(in the rows, 128 means zero)
Which row each row swaps with, under one turn or mirror
zusir: [158 130 171 107 119 141 140 117 125 128 101 149 156 112 126 106 150]
Vol: [115 128 140 108 127 118 121 116 100 147 123 156 131 125 107 125 135]
Zaler: [158 116 147 104 110 106 108 125 169 113 108 146 147 125 116 114 140]
Mito: [121 133 161  99 129 101 121 103 167 119 119 127 120 130 113 127 155]
guna: [138 160 113 110 140 127 128  91 152 122 111 152 108 136 121 132 131]
Vuvu: [127 142 160  98 147 132 118  98 133 129 110 165 128 116 152 121 161]
pur: [163 111 144 106 110 102 103 118 148 113 113 172 144 128 121 118 137]
zelem: [142 136 109 129 127 122 132 103 143 121  99 164 162 129 123  96 129]
Patar: [162 120 154 104 108 111 120 124 167 106  95 148 136 127 116 108 135]
sivuk: [107 120 151 101 125 105 107 110 138 135 127 156 110 142 120 126 140]
fase: [163 120 127 117 121 159 108  98 159 139 128 147 132 129 122 117 130]
Bizi: [141 137 136 134 133 121 126  96 146 135 154 151 158 122 107 124 138]
lobu: [150 122 141 131 114 114 124  90 149 130 114 142 153  93 114 131 144]
Tup: [108 119 143 127 124 144 139  84 148 146 126 138 137 139 120 102 145]
Zuri: [168 139 154 107 133 165 127  96 152 121 127 165 124 140 123 112 140]
sufe: [153 160 160 114 146 135 141  95 146 109 125 169 138 135 131 110 153]
kavo: [115 131 142 114 132 118 120 113 104 149 121 151 144 120 106 129 133]
miz: [146 141 117 119 133 121 136 104 139 114  92 174 155 136 133  98 131]
Rifu: [115 117 145 102 119 121 120 120 108 146 120 155 122 142 109 115 128]
guz: [127 115 147 128 120 132 127  97 159 140 133 144 167 127 126  98 142]
seba: [115 145 142 115 131 104 136 104 110 142 115 144 144 113 112 134 146]
difil: [155 140 169 104 124 135 147 116 132 116  85 140 144 117 113 108 142]
feko: [139 160 119 112 141 128 127  86 152 121 107 152 105 139 126 131 133]
tuvef: [158 113 153 104 115 109  98 115 139 115 120 180 135 129 124 121 142]
Podi: [112 127 160 102 123 104 114 103 144 124 119 162 104 146 121 129 151]
Ribi: [151 134 148  97 117 117 145 128 144 114  86 132 136 130 107 102 130]
zun: [139 155 113 119 142 118 123  92 152 130 134 146 134 131 105 137 128]
Felel: [158 152 160 110 140 148 140  91 147 111 126 172 130 142 130 111 146]
kedok: [155 139 160 102 119 132 147 122 137 116  88 135 142 116 109 102 140]
fer: [125 149 141 124 135 108 144  88 140 110 103 179 140 139 138 107 144]
givad: [107 121 144 105 123 125 119 115 108 147 118 150 128 136 106 120 129]
gamuk: [164 123 132 113 118 162 114 101 158 137 128 153 128 132 120 114 130]
sebob: [114 131 164  97 128 109 119 101 159 124 120 136 112 139 121 125 158]
tobik: [150 136 152 100 117 127 143 124 139 111  80 139 142 127 107 103 131]
legi: [108 129 148 125 128 150 141  84 143 138 116 149 129 144 127  95 148]
Fek: [140 143 121 127 135 120 125  94 151 135 149 146 154 126 105 129 130]

Ribi is swapped with Rifu
pur is swapped with sebob
lobu is swapped with Vuvu
Vol is swapped with kedok

Which row each row swaps with, under one turn or mirror
zese: [122 111 143 102 112 133 109 111 148 120 140 139 114 143 128 119 146 104
 137]
fiviv: [108 143 127 123 123 119 113 118 121 130 155 113 111 129 146 109 155 117
 135]
Dib: [113 119 116 120 122 140 131 134 108 125 133 142 125 135 118 167 115 131
 123]
Pem: [142 125 126 123 107 148 124 138 140 115 116 152 105 106 126 148 131 110
 137]
ropus: [127 124 145 139 114 128 128 120 136 121  95 128 122 169 129 127 134 142
 135]
kisi: [128 111 134 120 123 141 124 131 158 106 113 139 153 152 130 121 131 114
 131]
Fabu: [129 124 138 114  91 137 125 127 130 127 129 102 123 159 118 112  99 133
 134]
funo: [112 163 150 132 109 110 131 134 120 122 141 111 143 135 105 114 141 127
 121]
begu: [110 141 137 125 135 147 128 137 143 120 128 133 119 120 103 156 109 112
 110]
devu: [150 113 160 124 111 135 131 143 120 120 126 120 132 119 119 104 136 151
 127]
mas: [118 135 121 141 114 129 123 110 129 126  95 121 110 141 112 100 111 112
 108]
difel: [148 120 140 131 122 154 116 126 150 135 139 125 116 143 104 135 106 112
 118]
fubek: [138 109 138 129 113 132 121 137 128 154 117 119  98 144 138 137 130 153
 131]
mivo: [115 114  98 132 138 119 151 127 128 111 132 147 114 132 124 118 114 121
 116]
kezef: [111 140 102 131 108 106 151 129 125 145 131 139 119 136 110 136 133 143
 114]
parir: [134 153 120 146 122 130 125 118 140 139 103 121 129 129 146 133 111 119
 104]
Mun: [121 154 113 136 105 100 120 129 118 113 140 135 126 135 103 107 131 119
 148]
gekun: [125 147 145 107  99 132 134 140 142 141 113 117 145 142 129 124 154 108
 137]
masev: [127 134 120 115 121 127 130 126 122 128 100 142 118 120 139 155 127 113
 157]
nafi: [120 133 144  96 122 132 128 120 139 124 132 135 131  94 101 139 132 132
 121]
pevi: [135 132 132 133 118 134 138 102 126 130 120 124 135 107 149 117 132 111
  99]
Kekun: [134 139 158 125 112 144 106 142 119 114 136 135 105 145 124 137 120 148
 119]
nel: [106 123 138 126 111 112 165 127 143 140 150 115 121 138 111 131 132 136
 134]
pilo: [122 164 133 140 105 124 111 149 136 142 135 108 122 147 118 102 139 114
 124]
lale: [129  88 125 120 122 127 123 133 119 122 109 123 123 136 126 109 145 109
 109]
futek: [132 129 120 152 129 123 123 125 143 125 115 107 133 150 135 131 159 108
 118]
mitu: [113 138 148 103 108 123 130 124 102 135 130 124 106 143 100 133 120 137
 142]
mogav: [119 152 114 121 112 124 145 130 120 139 118 135  95 128  99 130 122 137
 104]
Feka: [122 123 131 128 143 133 137 139 112 128 103 109 130 123 131 114 151  99
 128]
gitid: [136 122 121 129 136 120 129 123  99 135 142 138 136 123 118 110 143  97
 139]
Mube: [112 129 127 112 101 141 124 153 121 132 128 102  98 138 100 121 128 137
 140]
kuv: [131 123 135 150 131 144 110 131 104 122 134 115 122 134 148 102 128 121
 117]
vero: [133 128 108 146 145 126 141 123 140 149 135  99 119 122 117 123 118 133
 136]
nemos: [116 121 132 127 116 120 129 136 149 112 147 148 128 128 111 146 120  98
 104]
Risu: [146 131 133 147 112 133 120 137 164 126 150 138 119 126 123 120 128 128
 159]
Pak: [142 132 138 130 134 136 122 143 129 134 124 133 159 125 109 143 123 138
 156]
tene: [157 123 152 131 118 138 132 156 151 122 118 119 114 111 132 108 126 128
 132]
zuliz: [126 124 143 111 109 131 123 133 135 128  94 139 118 148 147 124 124 114
 157]
podo: [114 151 130 141 120 104 112 123 134 146 148 147 139 123 134 139 147 131
 129]
siton: [135 127 131 136 117 124 126 140 112 120 145 154 110 137 132 105 119 120
  95]
gem: [ 90 144 100 136 112 123 134 132 129 136 142 147 127 141 137 132 121 124
 135]
befu: [116 129 145 129 126 140 108 115 134 105 153 138 108 128 120 147 124 113
 149]
rupu: [115 134 128 110 127 125 127 111 132 128 142 138 130  83 117 114 125 131
 129]
sav: [107 157 116 139 121 113 126 112 134 133 122 148 116 129 136 116 102 121
 110]
zal: [110 136 138 116  98 127 136 142 125 119 121 146 131 135 125 132 113  88
 152]
soket: [133 138 125 151 136 127 131 129 129 131 107 107 122 113 116  94 121 138
 146]
Tidi: [118 127 124 136 107 135 118 155 132 138 115 135 141 139  97 109 148 151
 126]
suz: [129 127 134 121  95 127 133 141 149 143 108 122 142 159 125 134 150 134
 133]
zudev: [135 116 130 130 122 132 130 105 110 139 141 134 136 119 129 101 115 154
 133]
Gogi: [147 129 132 130 121 130 142 160 139 134 121 109 116 106 133 105 142 119
 113]
suzu: [115 142 142 122 120 141 134 136 142 129 136 126 142 109 115 133  97 132
 160]
fav: [114 134 121 125 113 126 126 130 155 128 166 125 116  98 110 116 134 129
 132]

Mube is swapped with funo
sav is swapped with zuliz
podo is swapped with fubek
masev is swapped with parir
rupu is swapped with tene
Mun is swapped with Fabu

Which row each row swaps with, under one turn or mirror
Tulik: [107 150 146 156 124 126 127 149 124 112 134 142  95 102 128 137 122 121
 135 123 135 159 136 112 105 147 124 156 105]
vutu: [132 141 144 150 145 148 134 158 143 138 162 123  90 141 146 124 130 117
 149 135 154 131 133 111 141 111 127 126 106]
velaz: [125 142 113 149 132 130 110 126 169 119 153 142 125  85 142 128 133  88
 140 133 138 136 124 113 117 136 105 131 113]
lanib: [ 93 151 162 166 125  95 116 147 168 125 135 137 113 127 119 137 133  93
 154 108 126 147 135 153 146 107 120 154  94]
naneb: [131 149 147 138 160 101 111 130 145 108 161 153 129  96 130 138 133 112
 141 112 140 138 125 116 145  86 135 159  95]
Fudav: [105 140 150 155 139 108 110 159 132 110 172 137  98 106 135 153 109 111
 140 131 151 142 116 121 113 118 108 136 118]
nabo: [131 146 136 126 135 127 107 156 154 143 165 150  76 127 123 132 136 126
 121 107 154 149 121 126 130 131 112 134  65]
Gak: [117 146 158 144 111  94 123 121 158 133 143 160 126 117 143 120 123  96
 121 127 134 167 128 123 134 115 110 158  88]
nak: [107 134 140 164 123 128 125 160 125 148 152 148 109  97 125 134 150 106
 127 103 147 131 119 137 133 147 100 149 116]
nenub: [112 160 140 144 134 138 123 141 180 155 141 176 121 115 147 142 153 112
 157 106 150 129 137 125 123 121 124 147  84]
Nug: [ 93 152 163 168 129  93 117 148 171 124 137 136 113 129 118 139 132  91
 157 118 130 143 135 151 140 105 124 153 100]
Visi: [116 139 153 146 126 119  96 144 159 158 152 138  85 137 114 166 152 122
 132 119 168 133 142 120 140 112 148 141  96]
dil: [ 82 137 126 138 119 124 112 138 148 134 138 133 112 116 106 138 126 137
 124 131 120 131 133 127 155 132 144 137 103]
leli: [141 120 135 167 155 101 100 136 134 153 158 123 117 114 100 159 141  96
 138 130 152 146 133 135 131 122 129 139 102]
fak: [117 111 137 155 136 150 118 120 160 147 167 153 132 113 127 123 146 100
 121 129 154 160 148 132 144 112 130 147 106]
rik: [111 128 157 164 115 116 123 115 174 136 145 158 118 102 120 139 116  89
 122 133 159 134 138 155 134 131 137 160  99]
Zomod: [139 151 132 149 129 117 130 135 148 133 180 153  99 133 131 133 135 112
 112 154 156 122 133 147 129 148 140 123  97]
Ruf: [129 141 122 165 142 132  98 131 147 132 175 141 130 125 115 155 118 138
 122 114 143 157 144 124 145 144 140 126 113]
bibi: [148 106 142 164 132  95 101 141 143 152 160 119 107  99  98 153 129 111
 146 115 149 136 138 137 139 129 129 130  95]
nuve: [109 134 132 139 131 115 145 125 142 128 168 139 138  88 139 125  95 105
 128 130 142 158 135 139 148 127 125 141  81]
vun: [102 144 104 136 119 108 121 134 162 126 140 122 110 121 132 152 142 106
 132 130 121 156 139 120 152 113 113 147  72]
Pone: [ 84 141 154 160 117 109 108 143 159 127 128 133 114 121 106 131 132 109
 146 113 119 144 133 150 160 111 121 148  93]
Buf: [127 150 120 156 144 117 114 167 131 139 168 156  91 131 121 157 162 125
 137 124 151 137 147 134 152 126 129 118  75]
gul: [133 146 138 137 136 128 146 177 155 137 176 139  97 135 119 129 128 117
 118  93 127 129 130 135 144 119 129 144  86]
nibet: [166 144 131 157 127 126 115 145 147 142 147 134 125 107 132 158 133 118
 122 109 173 128 147 111 149 139 146 139 105]
Gozad: [128 133 155 149 141 104 122 167 138 159 174 152 117 124 122 154 125 131
 132 119 158 158 149 112 129 115 146 120 113]
Vok: [106 131 145 144 127 101 130 142 161 101 135 142 131  95 154 121 140 104
 166 118 149 145 132 154 129 116 133 149  92]
nulo: [108 162 140 141 132 148 123 135 181 154 148 168 128 110 144 142 145 112
 154 105 151 123 138 124 124 124 125 149  87]
Rogap: [ 86 141 157 167 130 122 130 137 167 144 166 139 117 134 125 134 125 103
 125 120 115 130 163 135 117 127 149 132  90]
gar: [148 149 159 169 145 117 118 122 144 114 157 135 116 109 140 126 126 129
 140 103 135 141 151 104 130 110 161 135  88]
Folem: [125 162 117 155 112  97 123 135 140 145 151 126 102 132 159 143 146 118
 166 103 139 131 150 134 124 128 129 121 101]
Sug: [135 153 128 136 125 117 128 134 153 132 184 145  95 129 131 136 135 114
 117 151 154 117 137 139 129 153 144 129  97]
poki: [ 92 107 134 157 142 121 108 138 147 112 152 155 109 113 129 126 123 105
 139 130 113 153 133 119 135 120 109 127  75]
mip: [126 155 106 155 139 135 151 143 147 143 147 139 122  97 119 124 129  84
 124 114 125 147 141 142 134 128 139 128  90]
Gogu: [114 154 141 133 120 111 133 161 142 141 175 126 108 132 144 149 123 134
 159 101 161 148 131 110 142 103 133 124  93]
gug: [149 127 156 146 131 102 131 148 129 116 171 149 111 124 105 138 135 134
 159  91 147 133 150 137 134 111 112 140  98]
noful: [107 146 141 158 115 113 113 148 170  93 117 140 112 103 152 123 143 103
 143 121 144 136 145 150 137 131 129 145  91]
rit: [124 138 150 161 141  88 109 142 159 134 169 144 102 105 150 116 156 108
 130 103 128 118 144 132 162 118 147 127  85]
lek: [ 86 163 145 150 127 120 110 158 165 145 138 151 107 113 144 149 120 112
 119 132 139 155 157 111 136 143 140 132 102]
liduf: [101 106 131 155 150 126 102 142 154 120 153 152 104 105 125 137 127 110
 148 129 110 147 144 112 138 123 115 131  69]
Lis: [115 143 126 155 119 104 133 169 155  98 148 139 117  99 130 135 121  91
 128 143 142 136 156 148 121 127 104 133 103]
Zuviz: [125 154 156 145 123 136 110 136 190 121 149 153  96 109 126 134 118  85
 161 121 156 148 141 116 126 124 111 129  81]
bolek: [128 144 130 142 140 123 113 123 131 123 160 162 120 131 108 145 135 128
 153 148 164 137 150 129 154 136 149 137 115]
baz: [114 138 123 131 134 112 139 119 141 132 163 145 134  84 140 127 105 102
 126 130 147 164 131 136 140 128 123 146  80]
tavu: [127 158 138 145 106 100 120 146 190 111 147 152 106 114 126 142 119 109
 149  97 129 157 137 118 135 143 122 161  86]
fofol: [124 142 139 182 117 119 135 133 161 123 156 171 126 102 145 132 130  90
 149 116 144 132 134 156 141 128 103 140  74]
Sez: [118 128 154 133 104  98 127 156 168 132 171 144  80 132 134 133 152 111
 153 123 159 152 160 134 131 123 130 150 109]
gaded: [139 140 117 155 139 117 103 148 145 127 149 134 140 121 139 150 160 120
 146 113 150 128 155 111 144  90 122 128  94]
nimup: [129 174 129 131 138 110 121 155 157 110 166 139 113 120 125 134 151 129
 152 114 145 121 150 125 140 115 141 125 131]
podud: [121 157 147 146 134 130 123 146 136 132 135 154 120 127 123 132 133 131
 154  97 161 100 140 117 137 106 134 163  94]
Bukuv: [136 128 132 141 146 133 111 159 127 122 161 109 111 119 125 139 153 117
 132 124 167 150 123 132 129 112 132 115  97]
Vorik: [ 95 167 144 152 113 119 110 151 172 115 124 143 108 111 156 139 120 107
 121 125 143 143 154 132 147 145 131 142  97]
Vab: [117 126 139 128 114 106 122 133 153 132 135 144  97  97 113 141 143 114
 160 111 120 142 129 146 114 154 115 126 100]
big: [146 134 159 153 122 113 132 140 131 108 171 143 111 128 103 137 128 133
 156 101 140 126 150 144 139 118 104 145 103]
Kiti: [129 128 146 152 132 132 120 122 156 131 156 134 123 125 108 128 144 125
 143 103 115 130 124 138 149 116 149 100 100]
div: [116 132 138 153 144 116 104 136 146 123 155 140  89 100 137 123 102 102
 119 144 151 116 144 128 116 142 128 130  75]
Nogar: [142 114 133 170 151 100 100 141 132 154 163 123 114 115 100 161 137 100
 138 126 150 145 133 136 136 128 132 134 100]
ruzi: [128 140 140 131 153 118 136 126 148 131 141 153 109  94 155 114 127 108
 158 138 147 139 158 144 133 130 117 164  97]
Rel: [114 125 138 164 129 115 131 131 158 133 166 180 134 118 146 123 111 134
 151 114 150 126 124 152 144 135 142 146  93]
rer: [154 127 127 164 139 138 107 159 137 123 144 124 118 108 123 148 154 121
 129 115 171 132 141 128 136 130 143 123 104]
zuza: [148 133 152 146 107 108 115 125 175 145 156 121 110  87 117 142 115 122
 146  93 147 120 141 129 126 127 121 132  92]
zimu: [167 157 151 155 110 108 128 122 152 146 154 143 131 117 132 144 126 109
 120 113 163 132 143 113 144 134 137 152 104]
geni: [112 119 121 151 137 106 108 121 146 152 165 154 122 113 170 138 123 125
 141 112 127 131 138 143 128 143 110 151  88]
fidep: [134 135 130 164 125 112 146 147 157 137 175 119 134 106 122 163 111 123
 150 107 155 137 162 152 135 117 123 124 109]
kufo: [116 149 139 125 121 108 128 158 136 145 170 121 105 126 141 153 127 135
 159 101 158 151 136 106 144 108 123 132  82]
Zoru: [139 134 141 142 119 108 128 120 139 158 157 137 115 130 110 150 154 105
 132 109 137 129 150 118 108 138 127 166  87]

baz is swapped with Gogu
liduf is swapped with big
rik is swapped with Visi
zimu is swapped with lek
ruzi is swapped with vutu
zuza is swapped with dil
Gak is swapped with Gozad
Fudav is swapped with naneb
noful is swapped with rer
nibet is swapped with Vorik
Sug is swapped with nulo

